In the data rows, 128 means zero.
Some points, one per row:
[115  87 140  61 134 130 154 106 175 113 106 157 143  65 158  76 123 161 141 113 134 155 142  92]
[121  87 185  88 124  92 165 143 161 130 149 116 148  85 156  56 106 148 121  71 131 143 118  75]
[141 136 145 115  90 151 158 173  87 123 105 149 182 122  91 128 102 115  70 136 103 103  64 152]
[154 181  92  77 173  98  70 138 121 125 126  81 186 128  90 162 192 115 171 152 211 207 114 145]
[152  94 154 163  77 136 154 217  47 116  93 142 170 121  45 154  82 120  99 163 148 103 113 139]
[119 108 130 157  92 191 126 178  86 102 181 118  88 155  94 181 121 143 114 140 111 102 126 161]
[148  95 126 112 135 122 109 175 122 123 107 121 138 130 182 129 131 119  68 123 130  92  52 161]
[ 75  94 101 130 115 168  98 126 175 142 119 143 112 124 113 140 128  98 105 139 165 119 122 142]
[151  83 147 155 107 115 164 149 132 130 108 148 136 119 122 181  64  92  95 180 111  76 105 159]
[125 121 138 137 154 130 154 135 130 172 112 152 106 132 122  95  85 175 152  84 178 213 106 112]
[127 138 129 147  61 178 167 182 120  91  88  52 138 130  86 199  69 142 129 158 102  44 120 149]
[128 174 108 156 111 119 107  57 134 176 153 131 106 153 124 123 179 139 111 155  97 159 178 157]
[117 111 159 159 104 152  88 114 148 123 103 144 110 109 158 133 152 134 126  81 128 123 151 129]
[164 122 131 165  96 120 126 170 142  69 143  92  78 138  84 104  77 133 131 188  88  99 161 149]
[123 191 123 106 171 119 125 131 148 123 155 119 150 102 117 128 134 155 129 116 164 153 151  82]
[191 177 128 102 163 105 158  99 149 156 131  66 144 134 148 132 193 158 160  95 117 174 147 105]
[131  86 130 100 139  63 166  89 145 143  89 146 168 120 128 112 100 139 132 132 155 191 101 108]
[ 79 168 144 102  95 145 116  86 129 142 181 126  73 172 106 123 146  44 138 149 149  96 131 134]
[156 137 105 126 174 195 178 150  82 112 169 136 148 147  82 178 120  67  94  98  55 119 123 123]
[179  52 117 120  85 149 124 145 130 159 118 101 112 113  64 102 121  93  63 157 102  57  89 151]
[129  76 157 145 163  85 193 194 140 163  93 127  68  14 161 102  48 176 167  98 125 179  83  78]
[120 107 131 116 128 151 178 195 125 107 128 132 119  94 146 168  74 131 123 177 164 153  90 105]
[107  79 140 151 135 137 116 119 116 152 110 143 113  97 163 134 124  81 114 159 143 132 137 151]
[122  75 138  83 117 123 164 159 151  75 148 154 174  89 157 124 153 175 101 115 172 156 105  70]
[140  77 152 135 111 112 177 177 110  69  87 112 127 131 119 134 120 169  85 162 115  32 101  83]
12 more points follow, each with its number after it:
[102 199 178  89 102 143 109 124 139 168 120 152 130 138  95 110 164 122 147  75 121 167 129 132] 0
[ 68 164 111 163 159 107 102  81 140 153 130 161 128 136 103 121 176 136 166 112 131 151 144 118] 1
[ 99 161 109 181 123 102  85  79 113 150 109 150  86 172 116 118 148 154 168 121 156 113 205 128] 2
[ 79 149 150 128 119 147 100 128 111 110 137  92 112 176  94 116 160  66  95 127 108  94  79 137] 3
[ 84 151 177  78 149  90 138  83 171 128  91 122 109 116 152 127 164 190 204  23 130 213 158 122] 4
[141 147 141 112 114  93 158 137 164 116 131 145 140 129 112  78  62 141 144  40 114 174 110  92] 5
[142 106  53  66 160 183  93 126 124 167 177 143 165 155 107 157 184 164 135 132 152 125 176 119] 6
[147 119 100 189 126 120 113 177 150  67 168 133 136 104  82 111  78 135 113 143  83  66 168 140] 7
[137 112  89 117 109 131 167 168  95 125 133 160 121 112 137 128 103 119 129 160 123  59 126 182] 8
[132  72 125 140 100  95 110 181 159  77  73  72 119 114 147 155  84  68  99 164 122  88  64 207] 9
[102 171 126 111 122  52  71  50 124 136 137 157  76 162 152 135 164 128 173  95 125 157 191 156] 10
[124 148 157 122 113  73 154  89 197 139 144 142 161  72 175 115 167 179 117  34 147 178 169  53] 11
Which of these numbered points is nearest to each point below, looking only along the 8 directions in which the first points spread most? Its number follows each.
[ 97 148 174 106 176  98 171 130 142 140 114 171 169  90 150 101 148 124 130 105 124 155 145 109] > 5
[112  70 106 140 127 160 135 175 110 166 142 111 112 104 111 132  97  69 129 185  96 129 125 113] > 8
[129 208 130 125 126 103 107 103 224 148 154 157  96 119 193 105 137 180 132  75 121 206 165 139] > 4
[116 132  78 170 115 143 115  93  98 100 171 129  98 150 143 118 108  65 151 128 153  85 114 161] > 3
[151 171 117  76 146 105 124 130 168 115 142 140 148 128  78 104 147 201 138 127 133 162 175 140] > 0
[102 152 106 130 134 140  48 104  92 141 185 149  96 205  55 164 174 113 171 180  69  64 163 108] > 3
[139 107 154 149  92 183 154 157  52 127  64 114 153 120  89 123  81  75 115 137  97  62  63 139] > 8
Here are 12 other points, each followed by its number:
[144 103 143 143 138  59 166  66 123 138 113 130 122  92  95 123  94 176 110 141 137 145 151  77] 0
[119 133 145 100 154  64 161  71 127 113 143 153 159  94 146 118 154 177 162 107  75 173 119  95] 1
[129 139  74 175 113  90  76 125  79 117 177 143 147 137 114  89  99 124 115 105 139  95 155 114] 2
[149 106 151 137 141 132 146 202 113  93 130 142 123  80 149 143  98 103 145 165  97 102 123 113] 3
[107 126 191 155 129 155 172 188 107 143 109 131 160 144 113 166  66  72  91 211  89 103  77 173] 4
[171 120 168 169 109 151 141 189 112 101 110  90 106 162 133 125 135 124 136 143 154  64 138 135] 5
[158 137  84 169 122 153 132 189 124 105 153 124 133 146  79 174  89 125 115 175  92  75 133 133] 6
[ 99 166 139 143 163  88 118  69 172 140  86 104 122  88 163 154 226 160 150 109 161 163 147 111] 7
[157 103 136 162 124 133 169 172  91  92  78  89 149 127 153 128 114 110 101 151 156  74  63 166] 8
[115 167 100 175 136 165 115  77  97 138 162 126 139 145  98 147 128  77 134 142 126 138 142 214] 9
[126 149 107 108 147  88 139  71 180 137 166 145 148 165 183 144 163 165 183 100 153 192 129 103] 10
[111  54 139  88 135 115 162  96 163 120 100 118 158 125 198  72  98 137 107  58 107 200 129  97] 11
The same question for these:
[ 85 126 142 174  82 165 146 145  56 151  91 134 120 134  57 166  76 107  59 180  81  46  60 142] > 4
[116  99 118 106 124 180 107 166 105 122 113 100 172 178 105 125 146 120 125 165 120  49 134 118] > 5
[115  53 125 118 150  81 125 116 121 111 175 145 144 155 200 135  97 139 138  85 110 198 116 140] > 11
[173  71 156 150 144 126 176 123 169 104  64  58 205  89 209 141  89 123 105  82 120 166  99  90] > 11
[152 105 113 130  72  83 145 142 165 108 127 137 101 116 101 113  92 140  98 126 135 127  98 120] > 0
[146 144 166 160 131 103 146  94 157 136 132 142 171  85 159 139 201 213 163  39 121 226 119  84] > 1
[152 183  95 115 151 128  74 115 137 171 155 128 131 184 101 162 180 125 125 195 125 117 173 187] > 9
